[147 130 138 118 106 124  92 106 129 149 123 145 114 116 105 139 142 127
 106 143 136 121 112 123 114 144 121  98 132 100 101 154] -> z_575
[159  90 103 182 154  77  81 144  67 161 206  73 182 148 117 107 110 127
  84 132 208 141 195 172 123 213 138 168  88 151 153 154] -> z_201
[147 120 138 166 120 132  92 169 119 173 134 145 105  95  43 115 123 116
 113 155 154 151 112 130 114 174 116 144 117 134 153 174] -> z_849
[ 70 130 131  54  99 140 118  81 108  90 123 114 133 148 117 107  84 132
 127 208 110 141 100 130 161 174 155 109 110 100  88 123] -> z_999
[108 151 117 102 113 109  97  94 149 137 170 104 133 179 130 163 136  95
 135 132 154  82 148 123 161 144 144  98 124  83  88 154] -> z_488
[139 142 125 106 127  93 107  94  88 125 146  83 153 116 142  99 149 169
 106 132 154 141 136 148  95 164 127  98 124 117  88 113] -> z_87
back: [141 208 132  84 127 110 107]
z_201
back: [106 127 142 139]
z_575
back: [105 116]
z_575

[141 173 136  68 168 212] = z_187
[141 173 136  68 168  70] = z_60
[ 60  56 123 187  67 193] = z_980
[ 60  56 123 187 177  41] = z_98
[ 87  36 117 192  71 209] = z_833
back: [177 187 123]
z_98
back: [ 71 192 117]
z_833
back: [ 67 187]
z_980
q: [ 60  56 123 187  67 193]
z_980

[118 129 110 164 130  41 113 171  29  85 142 147 128 134 169 131 186 163
 128 148  41 120  90 150 127 130 156]  z_615
[125 124 150 166 134 145 140 123 172 129 135 166 112 120 138 120 132 114
 103 156 152 115 126 138 126 121 126]  z_23
[ 72 125 124 150 166 134 145 140 123 171 129 135 166 136 119 129 117 130
 174  98 104 174 186 118 131 134 125]  z_645
q: [125 124 150 166 134 145 140 123 172 129 135 166 112 120 138 120 132 114
 103 156 152 115 126 138 126 121 126]
z_23
back: [166 135 129 171 123 140 145 134 166 150 124 125]
z_645
back: [136 166]
z_645
back: [126 121 126 138 126 115]
z_23

[108 138 148 193 184 119  95 148 108  99 108 101 108 152 107 184 159 191
 114 117 111 112] = z_247
[130 115 115  89  86 133 142  98 133 156 131 162 136  92 162  94  93  72
 149 129 130 142] = z_113
[138 115 111  70  71 134 172  97 155 148 151 146 140  95 145  74  87  51
 142 140 149 139] = z_190
[122 129 132 143 133 125 133 125 132 112 131 110 120 128 114 142 126 126
 115 132 134 111] = z_799
[129 117 117 106  87 130 147  99 139 133 139 133 131  97 139 117  91  69
 134 133 137 131] = z_895
[115 106  87 130 147 132 152 138 144 122 139 125 138 146 104  92 136 121
 123 133 141 130] = z_883
[104 133 145 201 175 119  72 136  90 108  94 118 108 137 127 202 147 182
 122 107  95 116] = z_927
[122 129 132 143 133 125 133 125 132 112 131 110 120 128 114 142 126 126
 120 129 132 120] = z_434
[133 125 121 100 106 132 126 116 122 142 122 153 137 116 142 110 114 102
 139 122 121 138] = z_563
[102 137 150 205 190 118  78 145  96 107  97 112 105 146 122 195 159 199
 121 111 100 114] = z_795
[109 126 138 178 147 120 131 129 134 133 139  90 106 124 112 168 127 137
 115 132 134 111] = z_974
back: [147 130  87 106 117]
z_895
back: [120 147 178 138]
z_974
back: [140 146]
z_190
back: [133 123 121 136]
z_883
q: [122 129 132 143 133 125 133 125 132 112 131 110 120 128 114 142 126 126
 115 132 134 111]
z_799
q: [129 117 117 106  87 130 147  99 139 133 139 133 131  97 139 117  91  69
 134 133 137 131]
z_895
back: [ 92 104 146 138 125 139 122 144 138 152 132]
z_883

[128 130 128 126 129 124 127 126 129 134 157 137 128 124 150 172 127 169
 116 155 118 116 127 113 136 134 117 133 135 153 123 116 128 157 121 141
 153 139 154 124 142 161 110 149 121 124 123 134]  z_717
[129 143 123 129 125 128 131 124 133 129 132 125 145 142 140 134 140 130
 119 134 134 133 141 130 124 126 120 137 138 131 127 131 137 137 120 130
 122 121 134 133 140 137 120 130 146 125 119 147]  z_480
[141 121  90 120 134  84 120  97 132 130  91 122 136 122 125  79 126  76
 144 106 131 133 140 143 101 125 144 137 121  96 154 121 129 106 156 108
  92 104 103 133 117 105 139  99 124 134 136 122]  z_696
[147 124 129 113 110 139 136 149 152 110 131 132 114 120 122 133 119 136
 132 129 123 124 116 124 134 131 132 117 123 132 124 127 121 127 130 130
 139 137 129 124 122 127 132 130 116 130 133 116]  z_168
[127 123 130 128 130 128 126 129 125 127 126 129 121 124 120 126 123 127
 132 124 127 127 123 127 132 129 132 123 124 127 126 129 125 123 129 127
 130 132 125 127 123 122 132 128 121 129 132 121]  z_555
[132 170 106 130 134 104 123 108 136 111 109 111 171 168  96  95 162 101
 119  99 161 164 161 156 132 115 119 141 131 111 126 164 148  96 109 120
 108 122 106 145 124  91 137 121 187 118 117 158]  z_238
[132 148 115 128 120 124 136 119 142 133 132 124 158 143 155 137 146 128
 115 142 134 132 153 130 114 126 117 150 142 131 137 122 143 147 124 129
 113 110 139 136 149 149 110 128 149 123 114 158]  z_648
[138 151 162 143 110 155 158 151 163  88 143 123 182 137  67 141 156 155
 102 111 133 129 175 128 160 121 106 175  97 140 146 105 153 109 128 137
 166 161 129 140 118 104  87 158 151  78 125 142]  z_304
[119 141 140 132 126 145 130 138 126 126 144 128 129 139 130 148 135 150
 116 136 129 129 124 120 140 127 115 124 137 142 107 139 131 136 103 137
 139 135 139 127 137 136 123 141 139 125 119 140]  z_813
[134 133  89 124 142  75 111  96 124 112  80 113 133 136  79  52 133  61
 144  78 144 148 133 150 124 115 142 123 111  87 134 150 130  72 135 108
  92 117  81 135  99  65 154  98 143 129 136 117]  z_338
[132 148 115 128 120 124 136 119 142 133 132 124 158 143 155 137 146 128
 115 142 134 132 153 130 114 126 117 150 142 131 137 122 143 147 124 124
 113 117 123 133 132 124 127 121 140 126 123 139]  z_766
back: [118 140 129]
z_304
back: [121 127 124 132 133 123 117 113]
z_766
back: [122 124 129 137 139]
z_168
back: [126  79 125 122 136 122  91 130 132  97 120]
z_696
back: [129 126 127 125 129 126 128 130 128]
z_555
back: [110 149 149 136 139 110 113 129 124 147]
z_648

[141 129  81 119 128 125 125 107 155 114 123 130 114 125 126 129 138] = z_116
[128 125 124 107 109 107 119 135  94 115 134  60 109 140 119  95 125] = z_239
[122 130 114 119 128 125 125 107 155 114 123 130 114 125 126 129 138] = z_714
q: [141 129  81 119 128 125 125 107 155 114 123 130 114 125 126 129 138]
z_116
back: [109  60 134 115]
z_239
q: [122 130 114 119 128 125 125 107 155 114 123 130 114 125 126 129 138]
z_714
back: [114 130 123 114 155 107 125 125 128 119  81 129]
z_116

[121 103 119 145 148 138] : z_663
[139 108 126 138 150 140] : z_379
[139 108 126 126 153 232] : z_926
[102 125 127 132 129 136] : z_598
[139 153 148 119 145 138] : z_584
[126 108 139 133 137 129] : z_33
[139 153 137 123  95 135] : z_831
back: [138 148 145 119]
z_663
q: [139 108 126 138 150 140]
z_379
back: [123 137]
z_831
back: [153 126 126 108 139]
z_926
back: [132 127]
z_598
q: [121 103 119 145 148 138]
z_663

[119 112 133 139  82 131 179 145 177 122]  z_952
[128 125 162 119 177 122 179  82 131 145]  z_197
[132 133 139 112 139 119 122  48  90  82]  z_162
q: [132 133 139 112 139 119 122  48  90  82]
z_162
back: [179 131  82 139 133 112 119]
z_952
back: [145 131  82 179 122 177]
z_197
back: [122 177 145 179 131]
z_952
back: [122 119 139 112 139 133 132]
z_162
back: [ 90  48 122 119 139 112 139]
z_162
back: [122 177 145 179 131  82 139]
z_952

